Named turns come first, each shown by rows before and after it. Which turns, in which order, take the first row of each pair that follows to the second? Write the first one first, as in the answered first pair.
Pebu:
[-22.4 -17.8  20.4 -23.6   3.3  18.9 -25.5  23.5 -29.0  -3.8 -21.7 -32.1
  11.5 -13.2   9.2   1.1]  ->  [-35.2 -16.2  20.3 -10.5   0.5  12.7 -17.3  25.7 -26.1   2.3 -17.1 -34.8
   9.8 -15.4   4.3   6.5]
[  9.5  -0.8   8.5  -0.7   2.0 -11.2   4.7   2.8  15.2   9.3  -3.4  13.4
  16.3  -5.5  19.2   9.0]  ->  [ -3.7  -1.5   3.9  13.5  -0.5 -19.4  12.2   0.7  17.0   9.2   2.3   5.5
  14.3  -5.8  11.8  11.2]
[ -2.8   1.0  -1.4   7.0  -0.8  -6.9  15.3 -16.6   9.7  -0.4   9.0   3.2
   4.9  -0.1   4.6  12.7]  ->  [  2.5   2.5  -5.4   2.2  -1.3  -4.3  11.2 -19.9   8.5  -5.6   9.2   3.5
   1.6   3.1   3.9  10.3]
[-20.1 -11.0   6.4   0.3  17.0 -16.3   0.4   9.3  -4.6  13.8  13.5  -1.7
 -16.7  -2.4  -6.5   2.6]  ->  [-17.0 -12.0  -0.6  -1.8  13.3 -15.9  -2.9  -0.5  -8.2   3.0  15.7  -3.4
 -25.0   1.5  -9.9   1.1]
meguf:
[ 27.4   5.6 -11.6   5.2   4.4   4.4   9.7 -16.0  23.1 -21.7   2.0  11.7
   0.7  14.1  -3.5 -12.4]  ->  [ 25.4   5.0 -11.6   4.9   4.3   3.2  11.8 -17.1  23.7 -21.7   2.7  10.2
   2.4  13.3  -4.3 -11.4]
[  9.0   3.0  -4.5 -14.4 -25.2   7.5   2.0 -17.5  -7.9 -14.1   2.3   1.8
  -4.0  -1.4  10.9  -2.3]  ->  [  2.6   2.7  -7.9 -11.3 -27.3   6.0   4.9 -18.5  -5.1 -14.2   4.8   3.2
  -5.1   0.1   8.4  -1.0]
[ -4.9  -7.3  -9.7 -16.6 -11.9   4.7  -7.1   4.8 -14.3 -14.8  -1.4 -14.5
 -11.2  -0.9  -3.5   0.3]  ->  [-17.0  -6.1 -16.0  -1.6 -16.5  -3.1  -0.6   3.3  -5.7  -8.3   2.9 -10.4
 -14.6  -0.7  -4.4   5.7]
[-18.6  12.1 -18.4  13.9   8.2  -7.5  16.2  32.2   5.8   0.9   3.8  -7.3
   8.1  -0.3  13.3   3.0]  ->  [-6.3 15.7 -8.2  8.4 12.6 -4.6 13.8 34.3  2.3  4.5  0.6 -7.2 13.9 -0.1
 20.8  1.0]
Vap:
[  4.5  12.7  41.0  20.2  19.8   1.5   6.5  10.6 -32.9   7.2  -3.5 -26.4
  19.7 -11.9  -0.4  -8.1]  ->  [ 10.4  21.6  43.3  29.2  15.9  -1.3  15.2   9.8 -20.0  16.4   2.2 -17.2
  22.2 -10.7   6.8  -3.7]
[-10.9 -14.0  29.2   0.5   7.5  12.1   0.4  14.1 -37.6   5.9  -2.2 -24.0
  22.3 -20.5 -16.6 -18.4]  ->  [ -5.4   1.3  29.9  19.2   1.3   4.5  19.2  22.9  -8.8  34.7   3.6   0.0
  33.2 -21.2  -1.3  -7.0]
[-20.5  -8.6  -6.1 -13.1   6.1 -14.4  11.4  -5.6 -28.6 -12.8  10.5 -38.2
  -7.1  -5.8 -23.9  -1.6]  ->  [-34.9 -10.6  -2.0  -1.7   7.4 -18.9  17.9  19.5 -13.9  20.0   7.5 -26.3
  11.9 -19.1 -11.7  10.6]
[-24.8 -23.3 -10.2   1.4  -4.4  -3.5  -4.8  -2.4  -3.9  -7.8   2.7  -7.5
 -13.2  -9.8 -16.4   0.8]  ->  [-27.3 -17.6  -8.7  12.7  -6.7  -6.5   3.4   9.5  12.5  12.9   4.4   4.5
  -4.3 -15.2  -7.6  11.0]
pon:
[  0.7   0.8 -23.3   2.8 -14.6  -9.8   4.3 -22.6  19.7  -1.8  14.2   9.5
  -5.4   7.9   2.5   5.0]  ->  [  5.0   0.3 -18.0  -1.6 -12.5  -7.1   0.5  -9.3  24.5  12.8   7.5  20.0
   3.5   3.6  12.4  11.1]
[18.7 13.8  6.9 -0.1  1.2 -2.9  8.8 -4.4 -0.5  6.9  6.2  8.8 -4.2 -0.8
  8.3  1.5]  ->  [ 17.5  -1.9  -3.4 -17.6   1.8   3.5  -9.2   3.2  -2.3  -0.4  -4.8   7.7
  -4.4  -5.1   6.4  -1.3]
[ 28.9  18.4 -15.1 -33.5  -2.6  11.6 -27.4 -19.7   5.6  -8.4  14.6   5.9
 -20.3  27.9 -18.8 -10.2]  ->  [ 33.6  42.8   2.1  -6.7   1.1   4.8  -2.0 -18.7  15.0  15.7  25.9  13.7
  -9.6  29.0  -8.2  -2.7]
[ 13.3  -9.7 -12.7  -5.5   0.1  -2.9 -13.6 -10.5  -8.9 -12.7  13.8  -5.6
  -2.8   7.5  11.0  -8.6]  ->  [18.1  6.7  0.6 10.3  2.6 -5.7  5.1 -8.5 -2.7 -0.2 21.1 -0.5  3.4  9.2
 18.0 -4.9]
zib:
[ 10.3   6.8 -14.5   3.4  -7.1  -5.1   4.0   0.6  29.2  13.6   6.6  20.6
   4.8  -0.8   1.6  10.2]  ->  [-17.6 -20.6 -16.7  -9.3  -0.6  -0.8 -13.4  11.0   0.6  -4.7  -4.5  -4.6
   2.8 -11.1 -17.3   5.4]
[-26.2   9.7  21.0  28.2   5.2  -4.6  27.5   0.5 -23.1   7.9  12.0 -11.1
  14.5 -10.1  -2.2   1.8]  ->  [ 13.0   6.2  27.3 -14.0  14.4  17.6   1.7  -6.9 -39.6 -13.8  -1.9 -14.5
  14.6  -3.1   7.0 -11.8]
[ 25.0  -8.1  -9.5 -17.7  -4.0   8.5  -3.6   8.8  28.2  14.1  -6.8  26.6
   9.7  -4.3  20.8   8.4]  ->  [-28.2 -27.1 -19.1   2.0  -7.5  -3.5  -0.9  22.0  17.4  16.3  -4.9   8.2
   9.4 -16.2   1.7  14.7]
[ 23.1   4.1  14.4 -14.6   4.0  13.1   8.0 -37.7 -29.5 -29.4   7.6 -19.1
  -6.2   8.0 -14.2 -18.4]  ->  [  1.2  21.2   8.5  27.8  -5.6  -8.4  39.3 -37.1  -2.3  -1.8  27.2  -4.6
  -3.8   7.8  -9.4  -4.4]
Pairs:
(2 to 4 turns a pair)
[  8.0  -8.0  24.2  -9.8  11.8   4.1  -7.3  26.7   1.9  27.3 -13.7   3.5
  21.8  -8.3  23.3  10.4]  ->  [-21.8 -29.2  -5.2 -14.2   2.9  -1.2 -21.4  -2.2 -18.9 -22.1  -3.9 -27.9
  -9.1  -0.2 -12.6   0.0] -> zib, pon
[ 14.1  -3.3 -13.3 -42.7  13.5  13.1  -9.3  18.4  11.2   9.5   4.5  22.3
   4.7  -4.2  19.2  -3.5]  ->  [-33.2  -5.3 -24.5  -1.7   6.4 -10.9  13.1  22.2  18.5  22.4  20.0  14.8
   3.4 -12.7   4.3   8.8] -> Vap, zib
[ 21.8  18.4   0.4   5.6  -5.8   8.5  15.5 -20.5  28.0  -6.1  10.3  -3.1
  -1.0   8.8  22.7   3.7]  ->  [ -0.4 -18.4   8.9 -22.2   5.9  20.1 -13.9  15.5   6.2   0.1 -15.4 -15.2
  14.8 -13.9  18.5   5.8] -> zib, Vap, zib, Vap
[ 33.0   2.1  14.7 -28.4 -13.2  18.6  -6.4  -8.1   5.0 -21.8   2.9 -11.8
  -6.9  17.5  -7.6   4.7]  ->  [ -0.6 -17.7  25.8 -22.8  -7.4  16.8  -9.8  27.1  -4.4   5.4 -12.8 -21.2
  11.8  -3.4  -8.9  14.8] -> Vap, Pebu
[ -2.5   9.6  19.1   5.8   4.9   6.7   7.5   7.9 -13.5   8.8  -0.4   2.9
   9.0  -0.7   7.1  -4.1]  ->  [  8.1  -0.2   3.3 -15.1   1.2  12.6  -9.1  -4.7 -11.7 -12.9  -4.2   4.0
  -4.1   5.2   3.7 -10.6] -> pon, zib, meguf, pon
[  4.3  -2.9  12.2 -14.1  11.2   7.8  -5.9  -2.6 -35.5  -6.6 -12.1 -20.9
  -2.4   5.0  -8.9 -19.9]  ->  [ 16.3  18.2 -14.8   9.3  -9.9  -5.4  14.3 -23.0  11.0  -0.5  11.3  13.6
 -14.2  17.9   4.1 -13.1] -> meguf, meguf, Pebu, zib
[ 20.1 -12.4  -1.5 -26.7   4.6  11.8 -22.1  -5.6 -15.4 -22.1 -10.4  -7.4
  -5.5   2.6 -10.0  -6.4]  ->  [  8.4 -19.9 -21.6 -21.9  -5.3   4.8 -24.2  -8.4  -0.1 -21.5  -6.6   0.9
 -12.8   2.6 -12.9  -1.4] -> Vap, zib, pon
[-16.9   1.6 -16.6  13.2  -1.7 -15.9  19.9   7.8  19.8  14.2  29.6  30.1
 -15.7   7.2 -12.8  11.4]  ->  [-35.0 -14.8 -16.2   8.8  -0.6 -13.0  10.5  22.9  12.4  15.4  20.7  21.6
 -13.2  -0.6 -18.2  12.9] -> zib, zib, zib, Vap
[-12.2  -7.5  24.1  -2.9  31.4  20.3 -13.7   6.3 -34.7   0.8   0.2 -13.2
   6.2   2.5 -10.6  -4.4]  ->  [ 9.5 24.0 23.8 20.0 22.5 11.2 12.8 -0.5  2.6 25.1 13.9 20.5 11.4  9.9
 11.0  4.5] -> Vap, Vap
[  8.9  16.1 -10.7  16.4 -10.2  -9.4  14.3 -26.1  12.1 -14.6  21.6   2.2
 -13.9  13.8  -5.2  -2.1]  ->  [-31.2 -25.8  -8.7   0.7  -1.3  -2.8 -12.9  23.6   4.8  11.7  -7.4  -2.9
   8.3 -16.7  -4.8   9.1] -> pon, zib
